Here are some points, one per row:
[-0.67 -0.24 -0.19  0.25  0.66 -1.33 -0.80  0.60 -0.80 -0.97 -0.40 -0.72  0.15 -0.39  1.02  0.75 -1.55 -0.96 -0.83  0.07 -0.89 -0.22  0.20  0.02]
[-0.10  0.74  1.70 -1.15 -1.01 -1.27  0.89  0.45 -0.20 -1.40  1.09 -0.55 -1.85  0.13 -1.69  0.92  0.53 -1.66  0.41 -0.05  2.01 -1.98 -1.04  0.53]
[-0.90  0.59 -0.50  0.68 -1.31 -0.10 -1.19  0.61 -1.50  0.00 -0.17 -0.35 -0.47 -0.88  1.49 -0.44 -0.07 -0.89  0.34 -0.48 -0.54  0.17 -0.53 -0.28]
[-1.27 -0.55  0.67 -1.10 -0.47 -0.57 -1.08 -1.61  0.57 -1.40 -1.13 -0.80 -1.36  2.01 -0.91 -0.52 -0.01  0.80  1.43 -0.64  1.50  2.11  0.88 -1.49]
[-1.36  1.38  2.15 -0.26  2.46  1.33  1.19  0.86  0.57  0.18  0.15 -0.34  0.58 -1.52  1.17 -0.89 -0.23  1.44  1.33 -0.38 -0.09  1.25 -0.17  0.08]
[ 1.93 -0.96  0.99 -0.29  1.53 -1.97  1.38  0.46 -0.93  0.83 -1.04  0.86  0.33 -0.49 -0.38 -2.34  2.09  1.03  0.84 -0.21 -0.04 -0.68 -0.23 -0.55]
[ 0.15  0.50  0.03 -1.38  0.60  1.30 -0.38  0.86 -0.91  1.13 -1.47  1.49  0.17  0.33 -0.45  1.35 -0.84  0.87 -0.21 -1.41  0.06 -0.77 -0.09  1.57]
[ 0.99 -1.15  0.42 -0.65  1.67  2.33 -0.63  0.88  0.72 -1.41 -0.34 -0.56 -1.20  1.98  0.28 -1.66  0.55  0.16 -1.30  1.22  0.41 -1.69 -1.37 -1.05]
[ 1.94 -1.47  1.20 -0.06 -0.47  1.02 -0.27 -0.09  0.34  1.45  2.30 -0.12  0.02  1.29  1.29  0.05 -0.40 -1.53 -0.28  0.06  2.24  1.11  2.23 -0.78]
[-1.28 -0.61 -0.17  0.10 -0.12  1.22 -0.47 -2.27  0.41  0.30 -0.95 -1.00  2.04  0.33 -1.35 -0.67  0.72 -0.75  1.56  2.15  0.81 -1.87  1.60  0.40]
[-1.06 -0.44 -0.95 -1.08 -1.19 -0.53  1.68 -0.35 -1.14  0.74  2.18 -0.93  0.54  0.51  1.23 -0.77 -0.59  1.95 -0.67 -0.33 -0.63 -0.20 -0.45  0.81]
[ 0.12 -0.09 -0.39  1.48 -0.76  0.55  2.32  0.04  1.67 -1.39 -0.84  1.50 -1.59 -0.52  0.46 -0.69 -0.70  0.21  1.00 -1.14 -0.45 -1.57  2.85 -0.14]
[ 0.07  1.42 -1.91  1.40 -0.28 -0.54 -0.53  1.27 -0.18  0.29  0.52 -0.34  0.02  0.15 -0.55  0.60 -0.17  0.37 -0.21  0.70  0.50  0.87  0.16  0.59]
[-0.85  0.09  0.42  0.73 -1.38 -0.31 -0.18  0.90 -0.43 -0.25 -0.18  0.88  0.63 -0.45 -0.65  0.49 -0.11 -0.33 -1.12  1.45 -0.95  0.96 -0.42  0.12]
[-0.08 -0.56 -0.34 -0.26 -0.58  0.73 -0.98  0.45  1.47  1.42 -0.70 -0.13  0.48 -0.75  0.05  0.81 -0.36  1.14 -0.21 -1.13  0.46 -0.77 -1.24  0.78]
[ 0.11 -0.07 -1.08  0.55 -0.23 -0.66  0.02 -0.26 -0.02 -1.27 -0.34  0.24  1.05 -0.88  1.11  0.75 -0.33 -0.31 -1.33 -0.02  0.92  0.97 -0.48  0.01]
[-1.00 -1.89 -0.98 -1.15 -0.04  1.25  0.03  0.76  1.18  0.60 -0.02 -1.10  0.67 -0.80 -0.82  1.18  2.25 -1.24 -0.63 -1.18 -1.33  0.21  0.80  0.42]
[ 2.28  0.25  0.89  0.87 -0.83  0.31  0.18  0.77  0.00 -1.72  0.72 -0.19  1.71  1.22 -0.36  1.07 -0.72 -0.04  2.56  0.01 -1.41  0.31 -0.86 -0.55]
[ 1.54  1.07 -1.07 -1.42 -0.03 -0.43  1.20 -1.44 -0.67  1.45 -0.97 -1.17 -1.24 -1.05  1.31  1.17 -0.33 -0.15  0.37  2.08 -0.80  0.06 -0.07 -2.02]
[-0.57  1.09 -0.39 -1.07  0.04 -1.11 -0.62 -0.18  2.10  1.14  0.24  1.54  0.24  0.09  0.34 -2.01 -0.68 -1.93 -0.48  0.85 -0.66  0.89 -0.96  1.37]
[-0.43  1.43 -0.46  1.18 -0.64 -0.23 -0.27  1.00 -1.16  0.47  0.21 -0.09  1.22  0.36 -1.32 -0.33 -0.60 -0.35 -1.13 -0.27 -0.10  0.62  0.25 -0.95]
[-0.30 -1.56 -0.56  0.47  0.98 -0.81 -1.38 -1.79 -0.35  0.01  1.64  2.44 -1.13 -1.01 -1.68  0.44  0.24  1.40  0.74  0.15  0.00 -1.17 -0.66 -1.50]
[ 0.42  1.24 -0.66 -0.41 -0.16 -0.28 -1.22  0.03 -0.64 -1.23  0.60  0.06  0.41 -0.85  0.69  0.09  0.50 -0.12 -0.97 -0.04 -0.02  0.74  0.29  0.28]
[ 0.49  0.42  1.13  2.77  1.08 -0.23  1.11 -1.79 -0.36  0.71 -0.73 -0.98 -1.73  1.19 -0.34  0.76  1.57  0.61 -0.89 -0.72 -0.83  1.02 -0.79  1.68]
These points spread out most along one direction. Take the direction at right angles to it along which they spread out most. Go by this last direction. How far along it is each point below, from 0 to 99? The average is 50, and the first point in the table lies past the average. One standard deviation of the points above along it is 16.
[ 0.99 -1.15  0.42 -0.65  1.67  2.33 -0.63  0.88  0.72 -1.41 -0.34 -0.56 -1.20  1.98  0.28 -1.66  0.55  0.16 -1.30  1.22  0.41 -1.69 -1.37 -1.05] >> 52
[ 0.07  1.42 -1.91  1.40 -0.28 -0.54 -0.53  1.27 -0.18  0.29  0.52 -0.34  0.02  0.15 -0.55  0.60 -0.17  0.37 -0.21  0.70  0.50  0.87  0.16  0.59] >> 55
[-0.90  0.59 -0.50  0.68 -1.31 -0.10 -1.19  0.61 -1.50  0.00 -0.17 -0.35 -0.47 -0.88  1.49 -0.44 -0.07 -0.89  0.34 -0.48 -0.54  0.17 -0.53 -0.28] >> 53
[-1.06 -0.44 -0.95 -1.08 -1.19 -0.53  1.68 -0.35 -1.14  0.74  2.18 -0.93  0.54  0.51  1.23 -0.77 -0.59  1.95 -0.67 -0.33 -0.63 -0.20 -0.45  0.81] >> 41
[ 0.49  0.42  1.13  2.77  1.08 -0.23  1.11 -1.79 -0.36  0.71 -0.73 -0.98 -1.73  1.19 -0.34  0.76  1.57  0.61 -0.89 -0.72 -0.83  1.02 -0.79  1.68] >> 23
[ 2.28  0.25  0.89  0.87 -0.83  0.31  0.18  0.77  0.00 -1.72  0.72 -0.19  1.71  1.22 -0.36  1.07 -0.72 -0.04  2.56  0.01 -1.41  0.31 -0.86 -0.55] >> 56
[ 1.54  1.07 -1.07 -1.42 -0.03 -0.43  1.20 -1.44 -0.67  1.45 -0.97 -1.17 -1.24 -1.05  1.31  1.17 -0.33 -0.15  0.37  2.08 -0.80  0.06 -0.07 -2.02] >> 46
